(in the rows, 128 means zero)
Each run below is a few steps of one of 8 hidden systems, one row a step.
run 1, k203 (8 x 18):
[[132 130  85 196 148 132 157 115 168 120 128 113  92 136 132 133  82  77]
 [ 86 106 154 189 144 145 187 103 138 142 154 122  86 114 106 144 113  94]
 [ 76 113 182 129 148 120 155  94 117 152 150 154  99  90  81 129 165 118]
 [ 99 158 141  85 143  82 111  90 100 149 149 166 136 112  91  98 174 128]
 [116 178  86  98 135  83 102 124  81 142 165 138 169 161 144  97 147 132]
 [117 148  88 129 145 129 105 176  78 147 168 110 165 166 185 145 111 131]
 [120 105 122 128 157 166  87 191 105 144 126 107 118 124 174 185  98 122]
 [130 104 128 113 153 154  68 144 149 124  80 121  73  98 127 169 104  92]]
run 2, k149:
[[161 117 161  93 124 152 128 143 142 134 158 141 163 132 164 175 135 204]
 [157 172 119  92  85 121 103  99 140 110 152 133 141 164 146 157 117 191]
 [117 173 100 117  51 142  93 101  98  95 119  96 127 173 114 127 119 142]
 [ 93 124 130 122  84 195  97 140  83 105  90  83 127 142 104 134 139 104]
 [120  91 167  88 142 208 100 134 131 122 103 105 129 106 119 158 159 113]
 [154 109 171  74 153 166 124  75 187 123 143 127 123 118 134 157 153 139]
 [133 145 149 108 112 123 156  39 170 114 178 112 115 157 127 139 134 143]
 [ 73 145 143 142  85 124 159  79  91 126 179  92 109 167 116 134 122 128]]
run 3, k84 (8 x 18):
[[ 94  99 183  88 129  94 128 114 102 149 176  92  97 141 162 158 122 146]
 [126 117 138  81 165 143 101 113 139 139 176  87 117 156 188 180 112 122]
 [155 162  83 127 145 166 103 112 161 118 168 117 139 168 174 178 100 133]
 [152 189  88 159 100 164 124 115 144 116 151 159 156 151 127 168 111 175]
 [135 164 144 130  85 152 127 128 119 124 133 179 157 114  93 153 151 203]
 [143 115 173  75 112 139 110 149 112 133 106 158 163 101 113 127 175 185]
 [166  95 137  71 141 128  99 182 120 129  89 121 171 120 157 101 154 141]
 [162 107  90 134 134 116 118 205 116 126  89 112 157 137 174 101 106 119]]
run 4, k544 (8 x 18):
[[132 149 100 183  99  85 182 134 117 130 167 124 146 167 156 114  93 155]
 [ 86 136 133 136 151  78 152 120  93 162 204 114 120 153 165 143 110 128]
 [113 105 159  71 197 102 111 117 125 164 176 124 124 121 166 146 144 116]
 [176 110 127  63 189 138  92 122 176 129 120 134 145 116 157 128 152 113]
 [188 153  76 124 140 170  98 114 189  97 100 135 146 138 136 135 120 119]
 [133 172  84 179 101 176 119 102 155 101 128 130 105 148 113 170  88 122]
 [ 83 139 149 161  95 135 124  97 118 127 141 124  60 122  99 183  95 133]
 [ 98 100 191  94  97  93 110 112 112 132 114 118  68 103 106 145 127 143]]
run 5, k691, 8 rows:
[[169 134 100  96 157  94 137  75 183 113 134 109 133 158 151  84 130  94]
 [184 142  85 177 122 135 164 120 193 107 127 134 134 145 149 133  88 139]
 [142 113 135 183 106 155 142 183 134 128 116 139 112 114 143 186  81 173]
 [ 92  91 186 109 119 129  98 164  96 146 117 120  85  96 127 178 118 151]
 [ 99 101 176  55 135 112 100  83 122 132 126  95  93 123 117 124 156 105]
 [154 129 126  86 130 134 143  56 175 104 135  96 145 161 127  87 154 100]
 [193 142  96 147 119 155 166 122 182 102 133 133 180 155 150 114 126 155]
 [166 132 120 160 108 130 131 190 134 131 118 163 147 118 153 165  96 194]]
run 6, k588, 8 rows:
[[122 161 122 187 120 172 158 115 144 131 137 188 139 102  76 150 142 152]
 [117 147 140 178  68 108 163 146 103 129 130 167 136 117  98 132 123 192]
 [110 110 170 118  57  95 142 155  76 128 128 104 128 141 136 125 120 183]
 [113  90 175  55 110 122 105 149  86 131 119  81 137 139 152 119 150 140]
 [140 106 134  53 171 136  89 138 121 133 105 116 158 121 138  93 174  97]
 [161 135  78 119 183 116 115 141 150 131  95 147 157 118 127  74 151  77]
 [147 139  64 192 153 109 149 146 152 127 110 133 125 134 135  98  93  77]
 [113 122 106 203 127 132 152 141 139 128 137 106  80 134 143 163  67 101]]
run 7, k149, 8 rows:
[[112 101 150 128 196 158 173 126 134 158 177 133 165 119 144 124 167 108]
 [122 141 131 103 189  89 129 107 138 165 203 153 133 130 163 150 134 140]
 [113 161 112 108 129  33 109  99 111 141 160 138  96 142 139 116 110 132]
 [104 124 116 135  92  55 123 142  82 125  98  98  99 140 123  77 106 104]
 [124  70 137 143 125 118 141 197  98 128  76  89 123 117 146  99 115  99]
 [169  71 143 135 163 145 139 192 162 136 104 125 133 103 173 149 109 137]
 [192 130 118 142 143 121 136 130 199 123 134 160 124 120 157 165  92 169]
 [151 181  88 179  87 115 143 101 158 107 134 159 119 144 112 140  93 162]]
run 8, k401 (8 x 18):
[[118 191  49 170 144 133 105 139 106 135 150 147 145 153 135 136 105 108]
 [ 86 174  99 154 168 121  94 130  97 157 150 182 112 103  96 152 133 109]
 [ 76 138 137 113 143 119  90 110  93 142 106 149  95  93  66 112 162  86]
 [101 126 121 110 110 166  96 106 109 104  78  94 115 132  86  97 155  68]
 [132 142  88 130 119 210  92 121 135  98 102  86 131 157 128 146 121  84]
 [128 150  97 129 158 179  77 120 147 126 147 121 105 138 150 199 100 111]
 [ 96 136 138 106 156 110  82 100 132 146 155 126  61 118 136 188 102 112]
 [ 78 116 152 103 123  81 113  87 104 134 142  84  67 141 125 124 117  91]]
run 9, k158:
[[122 149 133 110  65 137 111 118 104 113 160  92 127 176 156 170 101 178]
 [130 127 142  51 115 126  56 122 115 122 127  93 106 147 160 166 119 143]
 [163 114 117  60 156 115  63 115 163 116  84 111 105 122 140 119 130  93]
 [181 117  85 136 148 139 117 139 180 104  64 129 132 117 122  91 123  85]
 [166 125  94 188 121 171 148 183 143 113  84 149 163 116 123 120 118 133]
 [136 117 148 159 108 158 152 193 105 140 120 166 166 101 124 151 137 187]
 [120  99 197  96 114 106 152 145 105 149 140 151 147 101 120 129 162 191]
 [124 102 178  77 120  77 166  89 124 131 148 109 142 139 130  77 165 140]]
run 10, k401, 8 rows:
[[155 138 135  74 108  80 120 144 103 132 122 149 181 135 136  86 163 178]
 [161 146  97 122  86  89 113 177  99 119  90 146 171 138 132  89 131 170]
 [142 150  91 178  95 119 126 196  98 127  94 165 154 117 119 119 110 165]
 [117 129 128 186 120 143 135 191 102 142  99 178 133  83  97 148 122 152]
 [112  92 169 154 132 158 136 168 121 137  82 159 111  68  82 139 144 130]
 [139  74 177 125 111 178 137 142 152 111  67 114 110  92  96 130 144 122]
 [165  84 158 125 103 190 141 126 177  97  91  89 118 129 135 152 116 137]
 [163 100 156 127 117 165 144 123 181 113 144 102 112 141 169 187  94 165]]
run 11, k691 (8 x 18):
[[ 98 115 137 109 155 156 130 109 121 136 187  71 119 166 175 165 113 101]
 [135 136 112  97 171 183 100 104 153 128 169  99 138 157 173 174 124 106]
 [156 164 103 106 146 185  78 104 168 116 143 141 133 140 142 188 120 138]
 [143 169 115 117  97 183  72 112 144 106 110 151 118 125 107 186 121 162]
 [124 147 141 105  66 178  80 128 107 103  81 132 127 120  84 149 144 159]
 [131 123 146  81  80 147  97 137 101 107  69 124 151 120  89  92 172 141]
 [159 123 127  88 110 100 121 137 122 114  74 142 166 118 103  56 171 134]
 [170 129 108 137 117  60 151 141 144 122  87 158 150 117 113  56 138 137]]
run 12, k588, 8 rows:
[[178 123  97 138 193 155 121 152 183 135 134 148 142 117 169 159 109 119]
 [175 151  92 157 149 111 112 130 188 126 124 169 103 112 141 167  83 146]
 [163 143 123 153  93 105 139  93 184 107 130 131  84 139 134 163  77 164]
 [147 126 157 117  83 153 150  78 167 103 155  99 113 159 144 168 109 172]
 [148 139 155  88 110 189 123 103 143 116 160 125 163 147 139 171 149 184]
 [163 163 121  87 110 162  94 133 127 121 123 163 183 131 124 138 158 186]
 [174 164  89 108  79 120  93 148 122  99  81 142 165 143 118  98 133 163]
 [160 126  95 128  68 141 114 151 121  88  68  85 143 160 135  95 111 124]]
run 13, k158:
[[144 140 152  77  78  73 101  81 143 107 106 129  94 130 109 117 128 162]
 [148 120 116 103  73 100 113 111 133  90  81  73 110 160 131  87 111 112]
 [146 128  82 121 106 148  91 174 103 105  86  81 153 163 157 104 112 102]
 [153 131  88 117 157 135  80 204 106 142 102 145 164 119 161 134 123 132]
 [163 103 135 127 174  89 123 185 149 152 105 181 134  78 143 129 127 151]
 [152  69 174 152 145 100 194 148 162 138 113 142 125  90 126 100 132 137]
 [120  83 167 155 123 156 213 130 128 128 148  99 160 137 131  95 150 127]
 [105 139 138 120 136 167 166 115  99 141 194 116 191 162 143 123 167 142]]
run 14, k544 (8 x 18):
[[126 100 121 143 180 192 143 153 140 140 156  94 143 142 173 160 119  94]
 [142  86 150 144 167 177 168 107 190 122 143 102 110 124 150 156 117  98]
 [160 105 152 129 124 137 169  63 205 103 134 104 100 136 129 133 118 122]
 [153 148 142 110  82 111 148  51 176 101 150 120 113 153 123 132 123 164]
 [136 171 139 104  83  96 115  87 131 121 166 150 123 149 127 158 123 200]
 [131 157 133 100 116  79  84 143 106 146 151 164 116 123 146 171 109 191]
 [137 132 110  99 141  83  58 179 104 145 114 138 108 118 164 156  96 144]
 [133 119  96 103 144 130  61 177 106 127  93  93 117 137 166 142 103  95]]
run 15, k203, 8 rows:
[[ 83 153 140 170 102  90 164 115  91 143 141 167 118 110  71 104 146 138]
 [ 82 136 152 110 100  62 140 129  60 149 156 126 132 137 120  98 146 148]
 [123 119 141  65 142  75 108 152  83 152 159 112 158 145 175 111 143 150]
 [165 126 106  79 175 111  83 169 131 144 142 130 158 138 192 146 120 142]
 [169 142  80 134 163 144  82 157 164 126 122 137 120 131 168 176  84 125]
 [134 138  99 171 130 163 107 120 165 112 114 115  74 130 128 183  75 102]
 [ 97 116 149 155 116 165 140  77 154 112 122  99  65 125  95 156 110  88]
 [ 91 115 170 118 129 158 157  61 136 123 137 114 111 121  78 110 167  91]]
run 16, k84 (8 x 18):
[[137 129 100 128  88  79  90 185  88 120  66 121 117 127 130  98 106 131]
 [105  99 138 150  68 117 124 174  82 115  83  83  96 135 128 121  93 124]
 [ 99  73 170 157 111 163 149 156 117 126 109  78  83 119 131 158  99 112]
 [136  78 159 150 156 167 156 119 185 124 125 107  87 111 141 167 103 103]
 [172 113 126 151 158 132 173  83 217 117 139 133 112 125 138 135 110 117]
 [160 144 122 149 131  91 191  76 182 124 167 154 142 139 130 104 126 150]
 [121 151 142 122 127  67 173  97 120 149 185 162 154 136 129 103 148 169]
 [101 142 148  78 148  70 112 124  84 164 180 144 143 131 145 127 154 156]]

Which system made each of these runs?
run 17, 2 rows:
[[142  74 201  87 152 146 133 132 154 142 120 139 122  87 130 152 156 157]
 [191  92 130  80 174 115 124 134 184 123 114 120 146 125 174 112 131 123]]
	k84
run 18:
[[144 133 142 109 130 158 135 124 134 126 103 175 179  97  81  94 192 147]
 [157 138 103 155 108  99 164 171 112 126 102 157 184 126 119  66 145 150]]
	k588
run 19, 2 rows:
[[151 157  72 119 137 159 128  99 143 106 125 108 176 169 131  80 151  84]
 [106 169  79 186 124 148 156 138  92 133 142 149 175 145 102  92 144 109]]
	k84
run 20, 2 rows:
[[146  92 189  90 101 126 115 128 152 123 118 117  91 111 145 178 111 182]
 [171 100 176  54 129 126 123  99 174 120 122 129 139 118 138 130 156 169]]
	k588
run 21 (2 x 18):
[[125 108 160 131  93 102 193  78 144 117 165  79 118 167 143 108 118 137]
 [133 125 131 127 134 129 187 114 125 135 195  99 182 175 172 110 141 141]]
	k401
run 22 (2 x 18):
[[ 97 153 133 127  83 103 141 120  75 133 186 103 138 174 154 142 114 170]
 [ 87 148 138  69 108 138  72 121  68 133 154  98 129 156 143 156 139 140]]
	k588
run 23, 2 rows:
[[112 100 130 177  91 178 148 192  85 120 101  98 138 135 133 139 110 129]
 [119  84 157 177 144 170 147 173 140 137 101 140  99  84 116 169 111 124]]
	k84
run 24, 2 rows:
[[117 119 127 153 132 124 155 201  72 153 134 145 185 121 140 106 146 154]
 [105 133 119 114 168  57 104 166  82 171 145 156 130 111 144 112 133 122]]
	k691
run 25, 2 rows:
[[165 151 119 126 142 145  92 106 191 120 113 174  97  95 112 179 112 148]
 [173 150 129 142  87 115 150  80 193 101 115 158 113 124 102 131 115 170]]
	k588
run 26 (2 x 18):
[[129  89 161 142 121 204 149 133 147 110  79 120 132  97  86 126 156 108]
 [162  98 154 112 126 212 125 118 179 102  99 108 131 121 128 160 137 132]]
	k401
run 27:
[[110 132  87 145 109 175 102 171  81 117 115  77 143 166 153 139 107  98]
 [130 117 101 108 179 170  70 177 115 136  93 122 138 111 144 138 135  84]]
	k691
run 28 (2 x 18):
[[154 125 151 100 117 157 165 112 139 125 178 115 187 162 165 135 149 180]
 [163 148 120  90 117 110 108 149 121 133 161 134 169 157 179 151 119 194]]
	k691
run 29:
[[ 79 116 163 118 115 204 109 115 101 122 113 112 112 111  84 153 162 106]
 [122  97 150  80 132 200  85 130 125 113 103  78 122 134 137 153 142 101]]
	k401
run 30, 2 rows:
[[121  94 130 136 131  61 132 129 136 129 110  87  64 129 149 111  85  86]
 [111 117 136  66 113 119 110  89 110 111 130  58 123 169 142  95 142  91]]
	k544
run 31, 2 rows:
[[182 143  79 106 155 110 106 164 143 131 138 133 176 153 189 123 116 145]
 [160 158  80 140 134  88  79 155 145 129 111 157  98 121 151 162  77 143]]
	k691
run 32 (2 x 18):
[[146 148  84 200 116 134 138 124 164 106  84 153  96 114  89 123  96 103]
 [ 81 149 119 171  89 106 139  88 111 116 124 112  76 138  83 115 108  92]]
	k544
run 33, 2 rows:
[[153 135 125 153  90 203 172 105 155  95 135 107 171 160 123 129 137 149]
 [155 119 142 124 115 173 134 187 114 132 129 144 188 123 151 152 143 190]]
	k691
run 34:
[[112 170 107 137  80 188  89  92 123  96 112 114 108 146  91 162 118 119]
 [ 91 135 164 146  73 168 112 126 104 121 115 137  91 108  82 180 123 158]]
	k544
run 35:
[[ 86 126 136 125 166 148  75 132 113 147 109 149  79  85  91 161 133  85]
 [ 97 105 145 109 127 144  92  98 131 116  86  97  70 107  90 127 132  67]]
	k401
run 36 (2 x 18):
[[139 112 104 109 154  87 142 104 141 121 116  87 132 153 143  57 137  64]
 [172 120  86 173 168 124 169 131 186 122 125 130 144 136 152 100 109  93]]
	k691
run 37 (2 x 18):
[[ 81 109 117 179 160 100 157 152  99 156 153 107  98 129 144 122  99  75]
 [102  96 147 151 170  79 128 180 109 166 127 153  90  83 136 147 105 119]]
	k149
